In the data rows, 128 means zero.
Here are some points, each followed by its number:
152|166|147|130| 88|115|100|180|126| 62|226|138|176|182 0
112|107|134|124|174|172|121| 92|109|214| 58|157| 95|120 1
110| 86|196|150| 98|175| 92| 60| 91|217|193|160|163|192 2
113|171| 85|179|194|110|169|125| 38| 80|133|123|132|217 3
151|137|135| 70| 69| 99|122|146|144| 69|207| 92|139|120 4
144|161|129|125|122|190| 84|150|146|155|148|157|153|112 5
178|109| 94| 54| 79| 62|133|182|208|121|121| 92| 98| 49 6
 89| 76|180| 30| 49|114|104|102|116|180|218| 62|112|140 7
125| 97|155|131| 85|130|102|104|121|195|130|148|122|118 8
172| 86|111| 65|101| 89|130|161|180|154|100|101|111| 56 9
 98|116|141|133|176|102|136| 99| 71|123|158|114|129|227 10
 63| 89|155|145|131|124|127|114|122|143|147|137|116| 72 11
 57|104|152|122|126|149|112|106|167|163| 86|134| 82| 44 12
156|155| 79|127|138|145|111|161|153|169| 73|148| 94|121 13
145|107|112|200|153| 93|174| 85|155| 92| 54|183| 94| 59 14
131| 90|136|129|134|117|192|113|104|103|111|110|131| 90 15
116|186|110|235|175|159|157|145|138| 52|104|157|178|109 16
197|104| 99| 43| 72| 74|108|198|196|123|119| 95|100| 55 17
117|212|100|236|192|154|153|126|149| 34|104|180|182|107 18
142|145|137|151|100|117|108|177| 92| 98|210|132|143|205 19
152|139|129|124|126|124| 91|124|186|157|145|137|156|122 20
 80|171| 78|194|194|120|172|154| 48| 70|114|129|144|171 21
143|116| 80| 87|133|129|167| 84|127|143| 41|133| 60|132 22
Which two points above are nearest to each new point? Their numbers follow each, nearest first.
 82|172|107|198|160|170| 92|201|151| 88|102|169|137| 43 16 18
206|135|119| 51| 61|103|140|130|166|114|163| 72|118|157 4 17
140|111|153|117| 81|113| 93|124|117|166|172|134|122|128 8 20
 83| 84|186|126| 65|177| 78| 89|100|232|137|113|116|127 8 2
123|146|138| 71| 84|105| 77|152|168| 86|211|108|146|118 4 0
135| 89|159| 81|110|129|110| 98|177|221|111|113|117|113 8 20
137| 86|141|154|154|156|132|114|132|189| 33|152|107| 84 1 12
136|141|126| 87| 70| 93|112|161|168| 77|209|114|148|107 4 0
128| 53|186| 75|129|178|163| 46| 61|227| 67| 54|116|195 1 8
104|126|150| 64| 84|100|103|137|154| 97|214|100|142|106 4 7
174| 31|201|101| 38|167| 76| 78|164|255|125|150|133|138 8 2
142|101|139|136|122| 98|126| 88| 73|151|173|114|118|249 10 19
